Each row has a name. Each question is about the rows just above it.

[ 70 138 176 180 112 110]  kefib
[142 126 154  74 135 109]  fozus
[127 180 134 131 169 136]  det
[156 149 130 143 123 161]  mapud
[151  70 141  86  80 127]  zite
[126 138 110 155 143  59]  vudam
[ 70 138 134 131 169  89]  Sikes
[142 126 159  74 135 109]  gogim
Whose row is [142 126 159  74 135 109]? => gogim
Give the next 3 entries after [ 70 141]. => [ 86  80 127]
Whose row is [ 70 138 176 180 112 110]? => kefib
The next 3 entries after [126 138]: => [110 155 143]
Give the next 3 entries after [126 154]. => [ 74 135 109]

[117 114 165 102 116 166  95 126 118 142 115 116 113 166 119 129 156 100
 140 147 119 123 135] -> kefib
[152 143 144  89 125  86 146 123 119 127 116 126 103 142 101 135 169  93
 102 146 100 178 124] -> Sikes
[137 106 133 106 133 105 153 114 114 126 146 102  75  67 117 167 120 106
 107 121 111 162 136] -> vapak
[149 146 127 107 129  69 140 126 118 124 109 166 100 130 136 114 216  99
  70 141 134 141  97] -> Segi
[143 121 116 125 129  98 155 112 148 120 112 115  99 101 137 133 128 135
  99 102 115 151 134] -> mapud
[149  99 115 107 138  96 164 129  99 120 139  78  69  71 116 199  98 120
 108 117  91 167 140] -> det
[122 130 142 113 127 116 143 108 133 132 133 114 101 114 118 139 143 128
 127 121 121 143 131] -> fozus
[130 131 165  89 130 113 149 110 123 126 133 107  99 132 102 155 127  97
 111 145 109 161 150] -> vudam
[132 150 148 107 112  98 142 113 144 110 107 173  94 153 152 104 191 106
  42 143 145 112 120] -> lerut
[126 128 171  98 145  91 135  97 148 128 126 154  99 117 127 118 161  83
 105 130 159 126 124] -> gogim
[131 130 139 130 123 123 145 111 129 117 114 165 102 116 167  95 158  87
  41 142 151 111 142] -> zite
What are the next 3 entries after [133 128 135  99 102]? => [115 151 134]
[149 146 127 107 129  69 140 126 118 124 109 166 100 130 136 114 216  99
  70 141 134 141  97] is in which row? => Segi
What are the next 3 entries after [117 114 165 102 116 167  95]? => [158  87  41]
What are the next 3 entries after [128 171  98 145]? => [ 91 135  97]
What are the next 3 entries after [110 107 173  94 153 152 104 191 106  42 143]? => [145 112 120]
The next 3 entries after [123 123]: => [145 111 129]

[191  71 170 205 108  67 143 191 111 106 162]  mapud
[167 165  82 109  98  93  59 112  71 138 145]  kefib
[128 162  54 143  67 186 128 131  57  93 132]  lerut
[126 134 202 162  88 207 110 173 193 182 144]  vapak
[128  54 162 129  80 201 105  92  94  51  90]  vudam
[106 146  50  49  93 184  76 180 167 117 177]  fozus
[211  50 181 204  60  66 188 163 200  72 110]  Sikes
[ 50 146 167 212 189  90  59  84 197 166 168]  lur
[186 189 101  73 164 177  73 129  70 147 191]  zite
[191  71  52 205 108  67 143 191 111 106 162]  Segi
Give the next 3 entries after [188 163]. => [200  72 110]
What are the next 3 entries after [101  73]? => [164 177  73]
What are the next 3 entries after [128  54 162]? => [129  80 201]

[ 60  45  53  89 136 185 191 192 180 161 172 164 154 155 159 161 155 145
 128 118 118 132 153 154 136 123 122 132 141 143 131 111  83  57  47  67
  72  58  59  55  47  48  51  55  90] : fozus
[128 118  53 130 150 173 188 189 176 157 172 125 123 130 139 142 135 113
  86  60  43  42  83  41  73  60  55  45  47  56  47 132 178 192 188 194
 188 175 166 162 161 166 183 168 154] : gogim
[128 118 118 130 150 173 188 189 176 157 137 125 123 130 139 142 135 113
  86  60  43  42  47  73  60  55  45  41  47  56  83 132 178 192 188 194
 188 175 166 162 161 166 183 168 154] : mapud
[155 145 128 118 118 132 153 154 136 120 122 132 123 130 139 142 135 113
  86  60  43  42  47  73  60  55  45  41  47  56  83 132 178 192 188 194
 188 175 166 156 155 158 160 155 145] : Segi
The next 3 entries after [172 164]: => [154 155 159]
Which row holds [128 118  53 130 150 173 188 189 176 157 172 125 123 130 139 142 135 113
  86  60  43  42  83  41  73  60  55  45  47  56  47 132 178 192 188 194
 188 175 166 162 161 166 183 168 154]? => gogim
Give the next 3 entries after [155 145 128 118 118 132 153 154 136 123 122 132]. => [141 143 131]
What are the next 3 entries after [189 176 157 137]? => [125 123 130]
What are the next 3 entries after [ 55  45  47  56  47 132 178 192]? => [188 194 188]
The row with [155 145 128 118 118 132 153 154 136 120 122 132 123 130 139 142 135 113
  86  60  43  42  47  73  60  55  45  41  47  56  83 132 178 192 188 194
 188 175 166 156 155 158 160 155 145] is => Segi
Give the next 3 entries after [111  83  57  47]. => [67 72 58]

[198  59  93 219] : Sikes
[179 150  74  41] : vudam
[198  59  40 219] : mapud
Whose row is [179 150  74  41]? => vudam
Where do [198  59  93 219] appear? => Sikes
Whose row is [198  59  40 219]? => mapud

[137 125  86 116 130  90 170 182 180]  fozus
[188 160  76  60 186 141 109 153  78]  vudam
[132 135 145 143 133 140 134 130 136]  lerut
[132 136 152 120 138 165  81  79  63]  det
[188  60 186  76 160 136 138 135 140]  vapak
[ 88 104 151 173  87 105 158 130 182]  Sikes
[148 140 116 107 148 137 118 131 107]  lur
[ 69  95 175 193  70 110 151 108 181]  Segi
[138 145  82 113 132  88 173 188 184]  mapud
[206 174  78  48 206 162  92 144  49]  gogim
[132 122  90 122 125  88 173 182 186]  kefib
The next 3 entries after [188 160  76  60 186]: => [141 109 153]
Give the next 3 entries after [135 145]. => [143 133 140]
What are the next 3 entries after [ 86 116 130  90]? => [170 182 180]

[116 172  31 121 152 157  93]  zite
[156 138 133 129 165 102 122]  vapak
[104 114 122 128 203 109 141]  gogim
[128 111 107 160 166 130 142]  Sikes
[103 115 172  31 126 106 129]  fozus
[122 159 150 137 101 106  99]  kefib
[ 98 133 138 131 112  86 149]  Segi
[156 138 133 108  35 149 116]  det
[118 109 127 121 114 109 145]  vudam
[118 109 127 121 152 157 138]  mapud
Give the next 3 entries after [115 172  31]. => [126 106 129]
[156 138 133 108  35 149 116] is in which row? => det
Whose row is [118 109 127 121 114 109 145]? => vudam
Whose row is [156 138 133 129 165 102 122]? => vapak
What are the next 3 entries after [150 137]? => [101 106  99]
The next 3 entries after [111 107 160]: => [166 130 142]

[ 98 121 104 131 156  75 157 104  94] -> zite
[166 139 138  84  87 180 122 146 137] -> Segi
[174  99  80  76  43 169 185 154 209] -> vudam
[118 103 112  83 112  88 153 141 199] -> mapud
[ 77 145 145 209 210  85 151 127 109] -> vapak
[102  77  77 154 106  98 202 124 156] -> fozus
[160 180 205 135 137 198  31 145 100] -> det
[ 77 145 145 209 210  85  91 101  39] -> lur
[140 156 160 125 144 148  83 129 110] -> Sikes
[ 77 145 145 158 149 140 108 118  80] -> gogim
The next 3 entries after [102  77  77 154 106]: => [ 98 202 124]
The row with [ 77 145 145 209 210  85 151 127 109] is => vapak

[ 35 150 107  73] = vudam
[ 35 150 106  93] = lerut
[210  71 132 104] = mapud
Whose row is [ 35 150 107  73]? => vudam
Which row holds [ 35 150 106  93]? => lerut
The row with [210  71 132 104] is => mapud

[152 118 199 180 210 113 158 163 142 144 211 134 166 176 155 135 153 130
 140 189 133 130 193 125 113 160 120  80 182 122 137 107 160 188]  lur
[152 118 199 180 210 113 158 163 142 144 211 134 166 176 155 135 153 130
 140 189 133 130 193  64  72 149  73  80 182  94 162  92 132  92]  zite
[132 193 125 180 210 113 158 163  96 144 211 134 166 176 155 135 153 130
 140 189 133 130 193 125 113 160 120 162 174 122 137 107 160 188]  kefib
Whose row is [152 118 199 180 210 113 158 163 142 144 211 134 166 176 155 135 153 130
 140 189 133 130 193  64  72 149  73  80 182  94 162  92 132  92]? => zite
Whose row is [152 118 199 180 210 113 158 163 142 144 211 134 166 176 155 135 153 130
 140 189 133 130 193 125 113 160 120  80 182 122 137 107 160 188]? => lur

[137 152 164 153 190 130 128  98 135  93 160 180 146 132 117  95 121 180
  92 120 129  89  59 126 113 118 120]  Sikes
[150 137 152 164 153 190 128  98 135  93 160 180 146 132 117  95 121 180
  92 120 129  89  59 126 113 118 120]  mapud
[ 98 135  92 164 153 190 128  98 135  93 160 180 146 132 117  95 121 180
  92 120 129 126 133 127 161 162 192]  det
What are the next 3 entries after [135  92 164 153 190 128]? => [ 98 135  93]
Which row holds [150 137 152 164 153 190 128  98 135  93 160 180 146 132 117  95 121 180
  92 120 129  89  59 126 113 118 120]? => mapud
Where do [137 152 164 153 190 130 128  98 135  93 160 180 146 132 117  95 121 180
  92 120 129  89  59 126 113 118 120] appear? => Sikes
[ 98 135  92 164 153 190 128  98 135  93 160 180 146 132 117  95 121 180
  92 120 129 126 133 127 161 162 192] is in which row? => det

[161 145  91 118 158 105 112 131 186 111 142 180 117 141 101  97 137 145
 102 169  94 104] : det
[177 125  62 100 189  97 100 148 176 126 109 152 152  85  87 110 107 131
 108 101 142  92] : vapak
[ 79 122 187 148  74 160 154 115  73 137 136  88 117 150 164 152 137 119
 144 124 134 162] : fozus
[137 145 120 113 106 160 117 165 176 157 142 134 117 104 143  91 122 145
  78 169 110 116] : zite
[ 96 152 167 144  53 168 141 137 135 142 169 134  83 169 171  97 151 149
  96 214  78 144] : lerut
[ 88 133 177 157  95 129 150 182 177 125 114 134 100 187 150 140 156 131
 150 169 102 150] : vudam
[161 149  91 113 147 105 108 137 186 121 142 180 117 132 108  91 137 149
  96 180  94 104] : gogim
[141 137 134 118  64 200 137 177 114 182 125  60 134  76 171 128 103 119
 102 113 158 144] : mapud
[137  99 120 113 147 136 125 143  94 147  87  78 169  76 122 158  98 101
 150  45 189 127] : Sikes
What are the next 3 entries after [177 114 182 125]? => [ 60 134  76]
Give the next 3 entries after [141 137 135]. => [142 169 134]
Give the next 3 entries after [137  99 120 113 147 136]. => [125 143  94]

[114 112 132 155 118 115 121 175 162 126 110  98 134 146 123 133  94 111
 127 126 215 130 157 125 142 112 113 144 136 119 136 141 166 130 120 107
 116  96 128 130 134 146 135] -> gogim
[126 110  99 134  80 172 175 215 181 116 116  90 154 138 118 136 107 157
 123 166  98 120  70 147 129 140 114 160 148 136 144 186 118 124 126  86
 144 104 127 119 130 148 113] -> Sikes
[ 75 127 141  88  94 189 196 178 101 114 165 157 173 153  91 168 112 189
 114 141  94 124 100 107 211 160  80 186 175 151 217 127  77 107 191 124
 172 101 169 106 130 142 118] -> lur
What are the next 3 entries after [127 141  88  94 189 196 178]? => [101 114 165]
Give the next 3 entries after [144 186 118 124 126  86 144]. => [104 127 119]
The next 3 entries after [112 132 155]: => [118 115 121]
What are the next 3 entries after [132 155 118 115 121 175 162]? => [126 110  98]
What are the next 3 entries after [126 110  98 134]? => [146 123 133]
The next 3 entries after [151 217 127  77 107]: => [191 124 172]

[115  40 128 128 124 139 133 198 160 128] : kefib
[128 124 128 105 139 128 124 145 132 116] : Sikes
[128 105 128 124 139 128 124 145 132 130] : gogim
The next 3 entries after [128 105 128 124]: => [139 128 124]
The next 3 entries after [128 124 139 128]: => [124 145 132]
Whose row is [128 124 128 105 139 128 124 145 132 116]? => Sikes

[ 77  79  72  82  74  76  73  79  80  78 203 203 203  79 202  72  71  73
  74 205  73 203 179  80  79 203  75  71  76 203  71  80  81 207]  lur
[ 56  57 191 194 191  56 191  57  57 203  78 203 203  57 175 190 191 190
 191 158  54 174 201  57  58 177 191 191 189 176 191  57  54 152]  Segi
[179 177 185 176 183 180 184 176 175 178  51  51  51 176  52 185 186 185
 183  50 183  51  80 176 176  51 183 187 181  51 186 176 173  48]  fozus
Give the next 3 entries after [ 78 203 203 203]. => [ 79 202  72]
What are the next 3 entries after [ 51 183 187 181  51]? => [186 176 173]
Which row holds [ 56  57 191 194 191  56 191  57  57 203  78 203 203  57 175 190 191 190
 191 158  54 174 201  57  58 177 191 191 189 176 191  57  54 152]? => Segi
The next 3 entries after [177 191]: => [191 189 176]

[154  90 134  80]  det
[166 218 118 131]  fozus
[125 144 201 107]  zite
[125 144 126  68]  kefib
[ 35 144 126  68]  vapak
[154  90 134 160]  mapud
Which row holds [ 35 144 126  68]? => vapak
[166 218 118 131] is in which row? => fozus
Whose row is [154  90 134  80]? => det

[199  91 161 122 112 176 155  97 141 139 115 162 126 134 220 180  98 213
 181  97 110 158 155 166 198  89 163  84 168] -> Segi
[199  91 161 122 112 176 155  97 141 139 115 162 126 134 220 180  98 213
 181  97 110 158 155 166 198  89 156  84 170] -> gogim
[199  91 161 122 112 176 155  97 141 139 115 162 126 134 220 180  98 213
 170  97 110 158 155 166 198  89 156  84 170] -> vapak
[144 156 155 188 175 140 147 157 168 153 156 127 122 190 160 160 147 155
 108 162 179 114 164 168 153 150 163 159 181] -> det
[199  91 161 122 112 176 160  97 141 139 115 162 126 134 220 180  98 213
 181  97 110 158 155 166 198  89 163  84 168] -> mapud
[ 81 177 102  86 138 132 139 171 126 144 156 156 188 106  78 106 181  88
 165 166 136 175 119 108 100 184 117 178  92] -> fozus
The next 3 entries after [188 175 140 147 157 168 153 156]: => [127 122 190]
Whose row is [199  91 161 122 112 176 160  97 141 139 115 162 126 134 220 180  98 213
 181  97 110 158 155 166 198  89 163  84 168]? => mapud
The next 3 entries after [127 122]: => [190 160 160]
The next 3 entries after [144 156 156 188]: => [106  78 106]
Give the next 3 entries after [160 147 155 108 162 179 114]. => [164 168 153]
The row with [199  91 161 122 112 176 155  97 141 139 115 162 126 134 220 180  98 213
 170  97 110 158 155 166 198  89 156  84 170] is => vapak

[131 150 150 130 142 197]  kefib
[131 150 207 177 215 212]  lerut
[131 150 207 208 215 212]  det
Which row holds [131 150 207 177 215 212]? => lerut
Which row holds [131 150 207 208 215 212]? => det

[173 109 132 160 122 170 185  85]  vapak
[132 109 173 160 122 170  32 135]  mapud
[142 145 160 173 122 124  98  89]  gogim
Give the next 3 entries after [109 132]. => [160 122 170]
What are the next 3 entries after [132 160 122]? => [170 185  85]
What are the next 3 entries after [132 109 173]? => [160 122 170]

